In the data rows, zero lies at 4.5, halfway between 4 and 5.
Here are some numbered points:
5 5 5 4 8 5 3 5 6 7 4 8 2 3 6 5 6 4 4 5 6 4 4 4 6 6 6 3 4 2 5 7 6 3 3 7 5 5 2 5 5 4 5 1 4 2 3 7 2 4 3 3 3 4 4 6 8 3 6 3 4 6 0
3 5 6 8 6 4 5 3 9 5 4 5 6 7 4 6 3 4 6 2 4 2 2 6 6 7 3 3 7 7 4 5 4 4 4 4 4 2 1 2 6 5 3 4 5 1 6 8 6 1 6 3 6 4 7 0 0 6 0 6 3 3 1
4 4 3 4 3 4 5 6 2 2 5 1 4 4 5 3 5 5 4 7 3 8 5 5 3 2 3 6 4 4 5 2 3 6 5 1 4 5 8 5 5 4 7 7 7 8 3 3 6 4 5 7 5 5 5 7 4 6 3 7 6 4 2
4 5 4 2 3 6 6 5 0 3 6 4 8 6 3 4 4 5 3 4 4 5 5 3 4 3 2 5 3 4 6 1 4 4 2 2 4 3 8 5 4 4 4 7 5 6 5 4 5 5 5 8 6 5 4 4 2 6 4 4 3 4 3
6 2 0 1 4 3 5 6 1 3 6 1 0 0 7 4 7 3 3 5 6 9 8 3 4 1 3 7 0 0 6 4 2 4 3 3 3 7 9 5 8 5 9 7 4 9 4 4 5 6 6 5 6 6 4 8 6 5 8 6 6 9 4
6 1 2 0 7 8 2 4 1 6 7 7 0 4 9 5 7 4 2 4 9 0 6 6 8 5 3 4 5 2 5 4 8 1 0 2 7 5 8 6 5 6 5 0 4 4 0 4 4 9 4 0 6 4 3 2 9 7 3 3 5 9 5
4 4 2 2 3 5 5 5 0 3 7 2 6 4 5 4 6 3 3 5 5 6 5 3 5 2 2 6 3 4 6 2 4 3 3 2 4 4 9 5 6 5 6 7 6 7 4 5 6 7 6 7 6 5 3 5 4 6 4 6 5 6 6
3 5 5 9 7 3 4 4 9 4 2 4 6 6 4 6 4 6 6 2 3 2 2 7 5 6 4 3 6 8 3 6 1 5 5 4 5 4 1 3 6 4 4 5 5 2 6 8 7 0 4 4 6 5 8 1 0 5 0 6 3 2 7
2 5 6 6 6 9 1 3 3 5 2 6 4 4 3 5 4 8 0 0 7 1 8 5 4 6 6 6 9 9 6 5 4 8 6 5 8 3 2 4 1 5 1 3 3 3 5 1 9 6 1 2 5 3 0 0 9 5 3 5 4 5 8
4 5 4 2 2 5 6 5 0 4 6 3 8 7 3 5 3 4 3 3 4 5 5 3 5 3 2 5 4 5 6 1 5 4 2 2 4 3 8 5 4 5 4 7 5 5 5 4 6 6 6 7 6 4 3 4 2 7 4 4 3 4 9
4 4 6 5 3 4 5 6 4 4 4 4 7 8 3 4 3 5 5 5 3 3 4 5 3 6 5 5 3 5 3 4 3 6 6 3 5 4 5 4 2 3 4 7 5 6 4 2 4 3 4 6 5 5 7 6 2 4 4 5 3 2 10
2 4 5 3 8 9 1 4 3 9 2 9 1 0 3 6 5 8 1 1 9 0 8 5 5 6 6 4 9 7 6 7 7 5 5 7 7 4 2 5 3 4 3 0 2 2 4 3 5 9 0 0 3 4 1 2 9 5 5 3 5 8 11
3 6 5 3 3 4 6 5 4 5 5 5 7 7 3 5 3 4 5 4 3 5 4 3 5 5 4 4 3 3 4 3 4 5 3 5 3 4 5 4 5 4 3 7 3 4 6 5 4 4 5 7 5 5 5 5 0 5 5 4 3 3 12
4 6 7 9 4 2 5 5 9 5 2 5 7 6 3 6 2 5 7 4 3 4 3 5 4 7 7 3 6 6 3 6 3 6 6 7 4 5 0 4 4 4 2 6 4 2 7 5 4 2 4 5 3 4 7 5 1 3 5 3 3 1 13
4 6 5 5 4 4 5 4 4 5 5 5 6 6 5 4 4 4 5 4 5 6 3 4 5 4 4 4 5 5 6 4 5 4 3 5 4 4 3 4 4 5 4 5 5 2 4 7 4 4 4 5 4 3 4 5 4 4 5 4 3 3 14
4 6 8 9 6 3 4 4 9 6 3 5 6 7 3 7 2 4 6 3 3 4 2 6 5 8 5 3 6 5 3 7 4 5 6 8 3 4 0 2 4 4 2 5 4 2 7 6 3 1 5 4 4 5 7 4 0 3 4 4 3 1 15
6 4 5 6 3 2 5 4 6 5 5 3 5 6 4 4 2 5 6 6 4 4 2 3 4 5 6 4 3 6 3 7 4 5 6 6 4 6 3 5 4 5 4 5 5 3 5 5 3 3 7 4 3 4 5 5 3 5 5 4 5 3 16
5 5 5 9 3 5 6 5 3 2 0 6 7 5 4 2 7 8 6 4 2 7 7 5 0 5 5 4 6 9 0 3 2 8 9 3 7 5 6 6 2 4 9 5 5 9 5 2 5 5 0 6 5 5 7 5 7 2 4 3 4 2 17
3 5 6 9 7 4 4 3 9 5 4 4 6 7 4 6 3 5 6 2 4 2 2 7 6 7 3 3 6 7 4 5 4 4 4 4 4 3 1 2 6 4 3 4 5 1 6 8 6 0 6 3 6 4 7 0 0 6 0 6 3 3 18
7 4 5 6 3 3 4 4 7 5 5 4 5 5 4 4 3 4 7 6 4 4 3 4 4 5 7 4 3 5 3 7 4 4 6 6 4 6 3 5 5 5 4 4 5 3 5 5 3 3 6 4 3 4 5 6 4 4 5 4 6 3 19
6 4 5 2 4 5 1 4 2 4 8 3 3 5 5 5 6 2 3 7 4 2 4 5 6 5 4 6 3 2 4 4 5 5 5 5 4 7 6 5 4 5 4 4 5 6 3 3 4 6 7 4 5 5 3 7 7 6 6 6 5 7 20
4 6 7 6 6 4 5 3 8 5 5 5 6 6 3 5 2 4 5 2 3 5 3 5 7 5 4 4 5 5 6 4 4 4 2 6 2 3 1 2 5 4 2 6 4 0 7 8 5 1 7 5 5 5 5 2 0 5 3 5 2 3 21
5 4 3 0 8 7 2 5 4 7 6 7 0 3 8 5 7 3 3 5 8 0 5 6 8 5 4 4 5 1 6 5 8 1 1 6 6 5 5 5 5 5 5 0 3 3 1 6 3 7 3 1 5 4 3 4 9 5 5 4 4 9 22
2 6 6 6 6 9 0 3 3 7 2 6 3 2 2 6 4 8 1 1 7 0 7 5 4 6 6 5 9 9 7 7 4 8 6 7 7 4 1 3 2 4 2 2 2 2 5 2 7 7 1 1 4 4 0 2 9 5 4 5 4 5 23
4 4 3 2 3 6 5 5 0 2 7 3 7 4 5 4 6 4 3 5 4 5 5 3 4 2 1 6 3 4 6 1 4 3 3 1 4 3 9 4 5 4 5 6 6 7 4 5 6 6 6 8 6 5 3 5 3 6 4 6 5 6 24
5 4 5 2 2 4 4 4 1 2 8 1 5 7 4 5 5 2 4 6 4 4 4 4 5 3 2 7 2 4 4 3 4 5 5 3 4 6 8 5 4 5 5 7 6 7 4 3 6 6 7 6 6 5 3 6 4 7 5 6 6 4 25
4 6 7 8 5 3 5 3 9 4 4 5 8 8 4 5 3 4 6 3 4 3 3 5 5 6 4 3 7 6 4 5 5 4 4 4 5 2 1 3 5 5 2 3 5 1 5 8 5 2 5 4 5 3 6 1 0 5 1 4 3 2 26
5 1 0 2 5 3 5 6 2 4 6 0 0 0 8 4 5 5 3 6 6 9 8 4 4 2 5 6 2 0 6 5 2 5 4 3 4 8 9 6 8 6 8 5 5 9 2 2 5 6 6 4 5 5 5 8 7 6 7 7 7 9 27
5 5 4 9 3 4 6 5 4 2 0 6 6 5 4 3 7 8 6 4 2 7 7 5 0 4 6 4 6 9 1 3 1 8 8 3 6 5 6 5 4 4 8 5 6 9 5 2 5 4 0 6 4 5 7 6 6 3 5 4 4 3 28
5 4 4 3 2 4 5 4 1 3 8 1 6 6 5 4 5 2 4 5 4 6 3 3 5 2 2 6 2 5 5 3 3 5 5 2 4 5 7 5 5 5 5 8 6 6 4 4 6 5 7 6 6 5 3 6 2 6 4 6 5 4 29
7 4 7 9 2 4 3 2 6 5 3 5 8 6 1 5 5 5 7 4 3 3 4 3 2 6 7 4 5 9 1 7 4 7 9 7 5 6 2 5 3 5 4 4 4 5 7 3 3 6 2 4 2 5 5 5 6 3 6 2 6 2 30
4 6 6 4 3 4 5 4 6 5 5 4 7 7 3 5 2 4 5 3 4 5 3 4 6 5 4 4 4 4 5 4 5 5 3 6 2 3 2 4 4 4 2 6 4 2 7 6 4 3 7 6 4 4 4 4 1 5 5 3 3 2 31
3 6 7 7 6 3 4 4 9 6 4 5 6 7 3 7 3 4 6 3 3 4 2 6 6 8 4 3 5 4 4 5 5 5 5 7 3 4 1 2 5 3 3 5 4 2 6 6 4 1 5 4 4 5 7 3 0 4 3 6 3 3 32
4 7 6 6 4 3 5 4 6 4 4 5 8 7 4 5 4 4 5 4 4 5 3 5 5 5 4 4 6 6 5 3 5 4 4 4 5 2 2 4 4 5 3 5 5 2 5 7 4 3 4 5 5 3 5 3 2 5 3 5 4 2 33
4 7 6 6 2 2 5 5 5 5 5 4 7 8 3 6 3 3 6 5 3 4 2 4 4 5 5 4 3 4 4 4 4 5 5 6 3 5 3 4 5 4 3 6 3 3 6 4 4 3 5 6 3 4 5 5 1 4 5 4 4 2 34
6 4 7 3 2 4 5 3 3 4 7 2 7 7 3 5 1 3 5 4 3 5 4 3 5 5 4 5 3 5 4 4 4 5 5 4 3 5 6 5 4 5 3 7 5 4 6 4 4 4 8 6 5 5 4 5 1 6 5 3 4 3 35
6 2 1 2 5 3 5 6 3 3 5 0 0 0 8 4 6 4 3 7 6 9 8 5 4 2 5 6 2 0 6 5 2 5 4 3 4 7 9 6 8 6 8 5 6 9 2 2 5 5 6 4 5 6 5 8 7 6 6 7 7 8 36
4 4 2 4 3 4 5 6 3 2 5 1 3 3 5 3 5 5 4 7 3 8 5 5 3 2 3 6 4 4 5 3 3 6 5 2 4 5 8 6 5 5 7 7 7 8 3 3 5 4 5 6 5 6 6 7 4 6 3 7 6 5 37
5 6 5 6 4 3 5 4 6 5 4 5 6 6 4 5 4 5 6 5 4 4 3 4 4 5 6 3 4 5 4 5 4 5 5 5 4 4 2 4 4 4 3 4 5 3 5 5 3 3 4 5 3 4 5 5 3 4 5 4 5 3 38
Which three points above are nearest to each new point, looking only along the 3 directions in which the numbered points spread most? Their numbers follow each, nearest first.
6 5 5 6 2 3 5 4 5 4 5 3 6 6 3 4 2 4 6 6 3 5 2 4 3 4 5 4 4 6 4 5 4 5 6 4 4 5 4 5 4 4 4 7 6 5 5 4 4 3 6 5 3 5 5 6 2 5 3 5 6 2 10 16 34
5 6 7 4 3 5 6 4 5 5 6 3 7 7 3 5 2 3 4 4 4 6 3 4 5 5 4 5 4 4 5 4 6 5 4 7 3 4 4 4 3 4 3 7 4 3 6 6 3 4 7 5 4 5 4 5 2 5 5 3 3 3 12 31 34
5 6 7 4 3 4 5 4 5 5 6 3 7 7 3 5 2 2 5 5 3 6 3 4 5 5 4 5 4 4 5 4 5 5 5 6 3 5 4 4 4 5 3 7 4 3 6 6 4 4 8 5 4 5 4 5 2 5 5 4 3 2 12 34 35
4 5 6 5 3 3 7 6 4 4 4 5 8 7 3 3 3 5 5 6 3 4 3 5 3 5 5 4 3 6 4 4 4 5 6 3 5 4 5 4 3 4 5 8 5 6 4 3 4 3 4 6 4 6 6 6 2 4 3 4 3 2 10 16 34
4 6 6 7 5 3 5 3 8 4 4 5 7 7 4 5 3 4 5 3 4 4 2 5 5 5 4 4 7 6 5 4 5 4 4 4 5 2 2 3 5 5 3 4 5 1 5 7 5 2 5 4 5 4 5 2 0 5 2 4 3 2 32 26 33
6 4 5 2 4 5 1 4 2 4 8 3 2 5 5 6 6 2 3 7 5 3 3 5 6 4 4 6 3 2 4 4 6 4 4 6 4 6 5 5 4 4 4 4 4 5 3 4 3 6 6 4 5 5 3 6 6 5 6 6 5 6 20 9 6
5 5 6 9 4 3 6 5 6 4 2 5 7 7 4 4 5 5 6 5 3 5 3 5 2 6 6 3 6 8 2 5 3 6 8 4 7 5 3 5 3 5 5 6 6 5 4 3 3 3 0 5 3 5 7 6 4 2 3 2 4 1 30 10 13
5 2 1 0 9 9 3 4 5 8 0 9 1 0 7 2 8 7 5 4 9 0 9 4 7 8 8 2 6 6 1 7 9 0 2 7 8 5 4 6 4 4 7 0 1 3 3 6 0 9 0 0 3 4 2 0 9 2 6 0 6 9 11 23 8
4 6 7 2 3 5 6 4 4 5 6 4 7 7 2 6 2 3 4 3 4 6 4 4 5 5 3 5 4 3 5 3 6 4 3 7 3 4 4 4 3 4 3 6 4 3 6 5 4 4 7 6 5 5 4 5 2 5 5 3 2 3 12 14 31
7 3 5 4 6 4 5 4 8 7 3 7 3 3 6 4 3 6 6 5 6 2 4 3 5 7 9 2 5 5 3 9 5 3 5 6 6 6 2 6 5 5 4 0 4 2 4 5 2 4 4 2 2 3 5 5 8 4 6 1 5 6 0 8 23
5 5 4 4 7 4 4 5 6 6 4 7 3 3 6 5 6 4 4 5 6 4 3 4 5 5 6 3 5 3 5 6 6 3 3 7 5 5 2 4 5 4 5 2 4 2 3 7 2 4 3 3 3 4 5 6 7 2 5 3 4 6 0 14 19
4 6 4 4 7 4 4 5 6 6 4 7 3 3 6 5 6 4 4 5 6 4 3 4 5 4 5 3 5 3 6 5 6 3 3 6 5 5 2 4 5 4 5 2 4 2 3 7 3 4 3 4 3 4 4 6 6 3 5 3 4 5 0 14 19
4 6 5 2 3 6 6 5 2 4 5 4 8 6 3 5 3 4 3 3 4 5 5 3 5 4 2 5 4 4 6 1 5 4 2 3 3 3 7 5 4 4 4 7 4 5 5 5 5 5 5 7 5 5 4 4 2 6 4 4 3 4 9 3 35
5 6 7 6 2 2 6 5 5 5 5 4 7 8 3 5 2 4 6 4 3 4 2 4 4 6 6 4 3 5 3 5 4 5 5 6 3 4 3 4 4 4 2 6 4 3 6 3 3 3 5 5 3 5 6 5 1 4 5 3 4 1 34 33 16
4 3 2 1 9 8 3 5 3 8 2 9 1 0 5 2 8 8 6 5 8 0 8 5 7 8 7 2 6 5 2 5 9 0 2 6 6 3 3 6 3 2 5 0 1 4 4 4 1 9 0 1 4 3 1 0 9 1 6 0 7 9 11 23 8
4 6 6 4 3 4 4 3 4 5 6 3 6 6 3 5 3 2 5 5 3 6 2 4 5 4 3 5 4 4 5 4 5 5 4 6 3 5 3 4 4 4 3 7 4 3 6 6 4 4 7 6 4 5 4 6 2 5 6 5 4 3 12 35 31
5 6 7 4 3 4 5 4 5 5 6 3 7 7 3 5 2 2 5 5 3 6 3 4 5 5 4 5 4 4 5 4 5 5 5 6 3 5 4 4 4 5 3 7 4 3 6 5 4 4 8 5 4 5 4 6 2 5 5 4 3 3 12 35 34
